In the rows, zero is written as 128.
Each path below is one point turned by a fixed rotation once a step. After each direction that follows a path, write how fast that rotation turns it, in degrees a step (0 if it stays still).
Each turn is a multiple of 5 degrees from 10 to 175, or 0.
Each row of a path follows its step; steps can be skipped.

step 1: [118 128 127 137 121 124 133 126 133 128 130 128 126 126 124 121 131 135
 123 121 125 131 122 127 125 125 125 140 124 128 139 129 123 128 130 115
 124 135 123 128 120 127 130 125 133 131 126 130 129 127 126 133 123 124
 122 127 123 122 123 122 131 129 136 131 132 130 134 127 137 128 126 129
 130 129 128 118 129]
step 4: [120 128 125 134 133 129 134 124 123 126 129 128 123 127 121 119 120 130
 125 119 133 126 126 122 119 134 131 123 128 129 124 126 123 119 125 126
 118 129 131 130 129 128 132 131 123 130 132 124 134 134 122 131 130 133
 120 133 115 127 126 130 124 136 129 133 124 118 126 126 133 126 122 126
 132 126 129 124 134]
step 5: [116 136 124 134 130 120 131 127 131 128 130 126 122 127 122 118 129 125
 128 118 129 128 131 123 125 127 127 134 125 128 121 139 127 120 122 126
 118 127 124 133 126 125 128 134 126 137 134 123 126 124 125 128 132 127
 130 137 125 120 128 123 131 132 133 130 128 125 122 122 130 130 125 131
 132 121 123 131 133]
step 8: [121 126 131 129 120 129 130 121 127 131 135 133 128 131 131 122 118 132
 125 119 124 125 125 124 127 117 126 132 128 125 120 122 133 127 125 130
 129 133 131 128 126 136 129 122 120 137 122 131 128 131 128 129 122 135
 125 130 122 122 128 122 126 129 135 133 129 124 132 121 138 129 134 130
 132 121 129 120 134]
step 15: [121 132 128 134 134 134 125 126 126 129 132 130 132 132 122 136 122 136
 127 118 124 128 128 129 118 120 135 133 120 122 127 126 125 126 129 121
 125 127 131 127 128 127 131 121 124 123 124 120 128 133 123 134 127 129
 120 136 121 132 126 130 133 128 133 126 132 118 130 123 131 127 129 127
 137 126 125 126 136]
step 17: [116 127 127 143 129 120 133 126 132 131 126 130 125 125 121 123 127 131
 129 126 129 131 123 126 124 129 128 129 121 135 135 121 123 128 129 115
 124 124 132 132 127 129 127 126 128 126 131 124 134 122 126 130 129 134
 122 133 120 127 128 125 128 130 133 126 134 120 128 124 136 132 126 122
 138 130 125 122 131]
step 19: [125 126 129 133 121 118 132 125 125 128 129 129 136 126 120 123 124 136
 123 122 130 132 128 120 124 127 127 136 133 129 129 129 127 122 125 120
 125 135 129 127 119 133 126 123 126 139 133 128 126 135 125 129 130 134
 123 131 122 133 122 124 125 122 131 134 130 117 130 127 131 129 120 127
 134 133 126 121 133]
Directions:
[129 127 129 128 127 131 128 128 129 127 130 129 128 129 129 129 127 127
 128 127 127 130 130 127 128 128 128 125 128 130 128 129 126 129 127 127
 127 128 128 128 127 127 128 131 127 129 129 127 127 127 126 130 129 128
 128 130 130 128 125 127 129 127 125 127 126 128 129 126 128 128 129 128
 126 127 127 129 129]
45
[128 130 128 130 126 128 131 127 125 127 128 127 127 128 128 130 128 128
 129 128 129 128 130 128 128 127 127 128 127 127 127 128 129 130 126 127
 129 129 125 128 128 128 126 127 126 128 128 129 126 128 127 127 127 129
 131 129 128 128 131 127 126 127 129 127 126 128 128 127 128 129 126 130
 128 128 128 129 129]
135
[128 128 128 127 126 129 128 128 128 127 129 128 128 128 129 126 128 128
 127 127 128 131 128 127 128 125 127 129 129 127 129 126 128 129 125 129
 128 129 126 127 126 127 129 128 129 128 129 131 128 128 130 127 129 129
 126 128 129 129 128 129 126 127 129 132 128 129 129 129 127 129 128 127
 127 127 125 128 126]
140
[130 128 126 126 128 128 127 129 129 128 128 125 127 126 126 129 128 129
 127 128 128 128 129 128 130 129 126 128 130 127 130 127 125 127 126 127
 127 127 130 129 127 129 126 127 127 131 129 128 128 129 129 128 128 128
 131 129 129 129 126 129 128 128 131 128 127 129 128 127 129 129 127 129
 129 127 128 129 129]
55

step 0: [130 138 126 129 127 128 121 133 135 122 125 131 124 124 120 127 137 127
 124 126 121 122 129 129 129 127 125 135 131 128 131 121 130 113 127 131
 122 128 122 137 128 121 137 127 133 125 136 124 137 129 128 124 128 126
 134 130 133 125 135 130 126 132 141 124 138 138 125 124 131 130 116 134
 132 126 122 126 125]
step 3: [138 127 136 134 134 125 129 127 133 123 130 127 130 118 136 123 133 131
 131 125 123 123 126 137 115 133 135 129 132 136 133 125 119 118 134 122
 137 120 136 138 123 126 127 141 124 129 125 127 119 128 131 126 128 128
 128 128 129 132 135 126 120 132 127 128 128 138 130 125 134 130 125 131
 126 127 127 125 126]
step 4: [129 128 131 130 131 122 120 124 130 128 127 126 123 126 143 123 127 130
 124 133 111 131 131 126 132 126 134 140 134 124 129 110 128 137 134 126
 130 135 127 128 121 124 138 133 126 130 136 130 127 128 132 122 121 128
 133 125 121 127 135 133 128 122 128 129 126 131 130 124 125 135 130 132
 138 125 131 125 130]
step 5: [128 129 134 121 121 124 123 120 128 133 117 132 131 134 119 129 134 130
 131 124 124 122 129 125 121 129 125 138 132 121 125 125 130 130 125 126
 123 128 138 131 123 133 126 129 136 128 136 127 136 122 121 125 132 127
 129 137 117 120 129 137 123 121 139 122 137 121 134 126 129 133 131 129
 134 128 136 126 129]
step 10: [121 126 130 116 132 132 119 119 127 128 129 125 133 123 118 128 126 135
 119 135 111 118 126 129 126 123 128 139 126 127 130 123 129 129 138 116
 134 132 134 131 129 122 131 126 124 133 128 122 122 120 131 128 135 130
 124 126 121 130 128 137 135 126 123 132 134 129 132 130 131 125 134 130
 128 124 129 134 127]
step 12: [139 133 122 126 126 127 124 130 127 119 133 125 125 131 134 128 128 131
 129 120 121 122 129 122 130 128 127 124 137 132 135 118 126 111 124 141
 122 125 131 139 117 120 134 124 135 134 133 126 127 124 123 128 123 130
 122 126 134 125 129 129 120 133 129 124 131 125 125 127 126 133 123 137
 133 125 131 129 127]
step 16: [126 121 130 131 130 124 128 122 128 134 124 130 130 123 138 120 122 130
 123 119 115 131 130 129 133 122 135 137 129 134 128 117 138 117 129 122
 130 132 134 124 117 120 131 130 132 123 136 122 118 120 136 131 123 124
 132 128 123 130 133 134 129 130 126 126 131 131 122 129 132 138 127 124
 127 128 123 127 126]
Directions:
[130 129 129 128 128 130 127 129 127 128 126 129 131 128 128 130 128 129
 127 129 129 127 128 128 126 128 128 127 127 128 128 126 129 127 129 129
 131 125 127 128 128 125 130 128 128 127 126 127 128 127 128 129 126 128
 129 129 127 128 129 126 130 129 128 129 126 128 127 129 125 129 126 128
 130 127 128 129 127]
120
[125 127 126 129 126 130 128 129 128 129 130 127 127 128 127 129 128 127
 126 130 128 125 128 129 129 129 128 130 128 129 129 128 128 128 125 128
 128 127 128 126 128 125 128 128 128 126 128 126 128 127 127 127 129 128
 131 129 129 131 128 128 129 129 127 127 130 128 129 127 129 127 126 127
 126 128 128 128 127]
40
[127 129 128 130 129 128 130 129 127 130 128 130 128 127 130 129 128 130
 128 128 129 128 126 129 127 127 128 128 127 129 128 129 127 126 128 128
 126 129 129 128 128 129 128 129 126 129 130 126 131 130 126 128 126 130
 128 128 129 128 129 125 130 130 128 130 127 129 129 130 127 126 130 129
 126 127 129 127 128]
60

step 1: [129 126 134 132 134 124 130 123 122 129 130 123 123 131 127 122 133 120
 122 127 130 125 130 127 115 127 119 130 131 124 126 133 120 115 128 131
 134 127 135 139 126 131 124 129 128 122 125 122 128 131 131 125 122 137
 122 117 127 133 130 138 124 137 121 125 127 129 135 137 124 129 123 137
 123 124 126 125 129]
step 3: [130 126 119 121 134 126 125 131 127 131 131 128 134 130 124 132 138 117
 127 131 116 130 130 117 135 126 126 127 129 126 125 124 130 125 117 138
 134 125 124 136 130 123 129 131 124 126 134 125 123 128 127 124 121 133
 134 130 134 130 127 136 129 135 119 130 128 126 138 129 136 123 142 121
 134 128 130 125 131]
step 5: [128 121 123 130 127 129 127 126 131 130 127 133 124 133 134 130 135 130
 121 127 131 123 139 129 129 133 126 135 132 124 125 128 124 120 117 133
 132 128 126 118 130 123 129 144 120 124 133 126 130 129 134 127 126 130
 124 135 123 131 133 129 130 138 131 135 118 118 125 127 135 130 117 133
 122 126 129 119 132]
step 8: [131 128 128 125 128 128 125 125 129 137 129 129 139 119 130 125 126 125
 133 122 121 124 124 130 126 124 131 134 118 124 135 127 122 114 118 124
 130 122 124 136 117 130 134 141 121 124 138 127 131 123 132 126 131 127
 130 136 130 125 129 121 125 139 127 130 124 122 131 132 128 125 130 126
 126 128 130 124 120]
step 13: [130 130 123 136 138 126 132 121 135 126 125 136 129 133 126 126 127 132
 124 126 122 131 135 137 125 141 129 136 128 117 125 129 128 121 133 131
 136 123 128 124 126 128 132 140 123 123 133 120 121 126 127 128 134 124
 129 128 131 134 135 131 122 136 128 134 126 126 125 133 125 130 122 131
 130 117 128 127 121]
step 18: [128 127 126 123 133 130 137 128 135 132 133 129 132 135 126 127 128 133
 127 132 131 119 135 135 118 135 126 132 128 137 127 135 125 130 125 137
 132 118 129 137 129 129 120 133 138 134 129 118 126 126 121 127 118 131
 126 128 134 131 125 127 123 132 123 136 124 134 130 129 131 130 129 138
 130 122 142 130 128]
step 19: [138 126 133 127 133 126 133 123 128 126 137 126 129 132 128 135 132 125
 116 116 121 130 124 131 126 127 128 125 136 119 123 125 131 130 128 137
 127 130 125 139 125 128 123 138 125 120 131 123 138 134 121 132 129 118
 132 125 128 128 136 131 127 129 130 130 117 127 133 133 135 121 125 126
 123 127 131 127 124]
Directions:
[129 130 128 129 128 128 129 127 127 129 130 126 126 127 127 129 129 126
 128 128 128 128 128 129 127 126 127 126 127 130 128 128 130 126 129 128
 129 128 130 128 129 127 129 126 127 128 127 130 130 128 126 127 128 128
 128 127 129 126 130 131 129 129 129 129 130 128 128 129 126 126 128 126
 130 130 127 125 129]
135
[126 128 130 127 126 128 127 128 127 130 130 129 129 127 128 129 127 128
 127 129 130 128 125 129 126 127 128 127 129 125 130 128 127 126 128 129
 127 128 128 129 126 130 126 127 128 131 128 127 128 126 130 127 127 126
 128 128 127 130 128 128 128 131 127 128 129 128 127 129 127 130 128 126
 129 127 129 128 129]
45
[130 127 128 128 128 127 128 127 127 128 127 124 128 128 131 129 126 127
 129 129 129 128 127 128 129 127 126 128 128 127 128 127 128 129 129 130
 126 127 130 128 130 127 126 128 129 128 127 127 128 130 129 128 128 126
 130 129 130 129 129 126 126 125 130 126 128 128 129 130 127 127 127 128
 128 127 127 126 129]
145
